In the rows, zero is written as 128.
Named moves come first, each a turn or a mirror and shown by rows before and after it. Which of them, in which order, take the first row of each pair that follows to the second? Write the first one first, as in the answered first pair.
K:
[150 130 146 107 142 155 117 137 127 122 125 132 117 148 109 142 134 150] -> [136 133 141 112 125 121 108 105 114 112 109 126 114 136 108 154 148 119]
[113 127 112 120 137 127 145 124 135 158 139 134 149 122 157 115 141 120] -> [109 128 114 121 134 121 142 119 130 157 138 135 147 123 153 115 145 117]
[147 141  73 100 143 109 115 141 151 159  94 111 175 117 113 124 145 158] -> [147 145  70  97 135  99 111 128 143 153  87 108 174 110 112 125 146 144]
M:
[137 123 169 136  95 144 104 114 111  80 123 135  97 135  84 157  93 107] -> [149 129 145 119 166 179 160 169 139 164 155 140 138 143 133 115 116 170]
[108 128  71 126 160 106 152 130 111 188 114 146 162  87 162  79 130 119] -> [ 96 126  90 134 110  79 109  89  93 118  84 140 130  84 125 112 120  66]
[148 106 150 131  98  79 116  83 137  63  98  74 109 145 109 142 118 156] -> [158 104 135 118 161 111 170 129 161 141 134  79 153 153 151 108 135 212]
T:
[117 145 126 138 123  73 133  96 129 120 106 105 122 116 115 130 160  94] -> [152 130 165 142 150  95 142 112 145 114 147 106 115 148  99 137 163 120]
[145 130 136 134 163 114 136 127 142 149 158 139 124 153 124 133 158 139] -> [139 129 129 139 157 151 127 162 139 150 144 140 129 145 114 135 128 156]
[110 154  99  97 134 128 152 128 141 177 124 144 173 123 160 100 128 129] -> [122 149 116  95 145 121 155 120 145 177 144 144 169 136 156 100 142 131]
[138 126 122 134 120 119 101 133 135 121 172 114 136 140 127 114 125 137] -> [133 120 114 131 116 133  95 146 129 121 161 116 135 136 126 119 115 143]
P:
[118 186 145  69 100  71 132 129 113 145 144  97 123 130 119 157 140 113] -> [103 193 126  70 104 102 136 167 115 169 126  97 137 118 134 152 121 132]
[160  64 183  89 183 126 181 167 157 164 158 141 122 126 131 140 122 157] -> [158  60 185  90 178 146 172 183 157 153 151 140 116 120 120 148 105 157]
[155 101 146 123 148 128 141 127 134 120 138 132 118 163 106 139 133 111] -> [146 112 124 123 166 127 160 132 138 153 141 132 135 158 133 123 137 124]
[129 117  82 108 158 181 133 190 128 188  87 122 155 100 170  78  86 139] -> [160  90 161 117 113 170  69 156 120  68 100 121  97 130  88 130  60 102]
Pairs:
Between the rows of a pair lie two moves.
[143 123 154 112 163 137 122 140 139 136 159 129 121 133 126 125 122 162] -> [105 145 112 115 142 110 124 119 123 161 125 128 136  98 159 114 130 137] | K, P
[159 119 156 124 139 142 114 146 136  91 141 133 123 162  89 131 109 142] -> [156 125 158 120 142  87 124  95 138 104 151 138 127 161 107 121 146 117] | P, M
[158 121 143 115 166 148 145 154 145 144 167 131 128 148 124 115 134 169] -> [142 119 146 122 103 139  92 131 122  82 129 122 101 131  86 150  99 123] | M, T
[101 118  85 136 141 150 108 207 135 146 122 170 124 110 139 113  87 156] -> [106 130 114 136 124  43 105  95 129 119 142 167 111 123 142 115 159  89] | K, T
[ 99 159 114 130 102 118 110 121 101 114  91 106 135 109 144 121 112  82] -> [160 135 156 121 170 158 145 158 136 136 167 112 141 161 141 106 124 140] | T, K
[104 163 116 108  93 169  98 171 117 109  96 149 125 111 152 121 121 143] -> [ 97 166 121 104  80 133  95 138 109 107  93 143 122 105 163 118 138 117] | T, P
[ 95 133  77 129 100 124 126 127 121 148 102 120 153 118 158 115 134 119] -> [109 132  83 127 116 115 141 120 126 161 116 125 156 130 166 105 150 124] | K, T
[156 118 145 116 122 131 111 111  90 108 116 130 108 108 141 134 110 109] -> [149 121 128 111 123 151 118 130  84 122 110 126 119  94 150 131 101 118] | K, T
[137 114 156 104 137 134 131 130 122 131 147 114 119 145 114 115 150 139] -> [134 120 150 104 139 126 136 118 117 142 144 111 129 140 126 110 162 134] | K, M
[177  78 173 136 165 112 127 121 152 120 190 140 130 183 158 107 160 144] -> [101  98  88 149  94 174  88 184 122 129  79 128 142 106 172 115  74 144] | T, T
[141  99 115  94 126 211 107 158 106 133 121 122 152 145 112 140 110 122] -> [136 111 124  95 104 133 101  77  95 115 124 122 143 146 114 142 155  63] | K, T
[177 120 149 112 172 110 127 137 143  72 174  99  63 173 119 126 167 128] -> [156 130 100 105 202 131 162 170 150 145 164 103 101 155 161  99 173 159] | M, P
[122 131  80 115 117 128 146 175 113 179  92 104 169 101 126 101 107 126] -> [138 128  91 110 147 116 162 163 119 194 123 105 176 120 134  87 136 131] | T, K
[159 121 157 145 143 121 155 121 164 110 183 115 180 143 174 103 173 106] -> [124 136 116 146 132 132 163 135 157 141 147 110 196 113 198  94 159 111] | M, P
[160 167 139  86 161 103 137 120 113 174  96 112 120 158 163  81 175 125] -> [174 147 152  92 159 175 120 174 118 146  92 114 110 163 129 101 123 165] | T, P
[131 137 121 134 138 119 146 126 127 135 138 122 143 133 150 126 140 143] -> [136 130 145 136 128 118 129 114 126 105 140 119 125 140 129 142 141 131] | M, T
[112 142 105 129 120 101 135 126 112 149 101 131 140  97 152 118 142 109] -> [125 138 107 125 146 121 148 145 121 167 114 134 145 105 160 108 144 139] | K, T
[166 123 124 117 135 196 100 163 131 129  93 159  82 111  66 142 102 132] -> [157 146 102 101 175 126 154 110 140 203 119 162 118 116 128  94 182 125] | P, P
[129 133 147 137 124 140 104 127 137 118 105 140 143 151 121 129  97 116] -> [127 136 147 139 124 118 113 110 140 120 106 141 144 152 124 128 113 103] | T, T
[183 106 190 138 139  76 117  82 135  52 163 109  82 181  69 172 134  99] -> [125 117 126 150  83 154  77 164 110  53  69 101  86 112  67 183  44 117] | T, T
[145 126 132 127 139 164 135 162 135 141 127 132 123 131 135 136 101 149] -> [156 122 154 128 143 147 136 138 137 127 149 132 117 152 125 137 119 142] | P, M
[182 129 150 119 196 101 150  96 159 146 203 150 112 181 153 100 172 150] -> [134 125 138 145  87 133  57 105 122  47 103 135  69 131  94 161  80  96] | P, M
[ 93 136  88 134 110 149 126 144 115 135  95 129 113  99 129 109  90 126] -> [120 126 144 130 108 109 116  93 117  90 128 132  91 131 103 126 120  90] | P, T
[141 121 122 120 179 105 174 168 146 167 141 104 164 119 158  94 191 160] -> [119 131 122 128 119  40 140  98 118 118 108  99 140 101 151 109 200  93] | K, M
[157 119 168 135 162 138 117 122 159 111 164 134 108 163 104 136 142 150] -> [137 130 163 137 126 103  99  86 142  83 135 130 100 150 103 143 141 109] | P, M
[126 122 125 131 160 144 135 113 114 164 111 104 134 141 155 130 116 109] -> [136 117 145 135 152 123 124  91 113 139 122 103 118 149 138 138 122  94] | M, T
[106 143 133 133  98  72 114  86 110 131 114 141 127 108 142 111 156  82] -> [105 132 112 133 112 170 115 182 122 150  92 141 136  96 137 115  92 143] | M, P
[133 125 153 148  78 156  92 128 118  65  83 104 118 122  76 189  79 143] -> [173 110 190 137 131 166 121 134 141  77 143 116 122 161  70 180 103 175] | M, P
[114 157 100 103 137  68 137  89 133 158 125 153 182  96 164 127 149  92] -> [147 121 135 115 137 185 111 186 138 109 131 152 160 112 101 163  69 152] | K, P
[155 124 146 119 151 159 149 162 138 135 152 120 134 119 120 116 129 165] -> [107 146 102 124 113 121 139 125 118 147 101 115 150  79 149 111 131 125] | T, T
[110 122 128 123 121 131 104 137 122 106 102 135 122 122 129 147 114 114] -> [122 126 121 114 155 127 140 140 132 153 126 141 140 126 155 123 143 133] | T, M
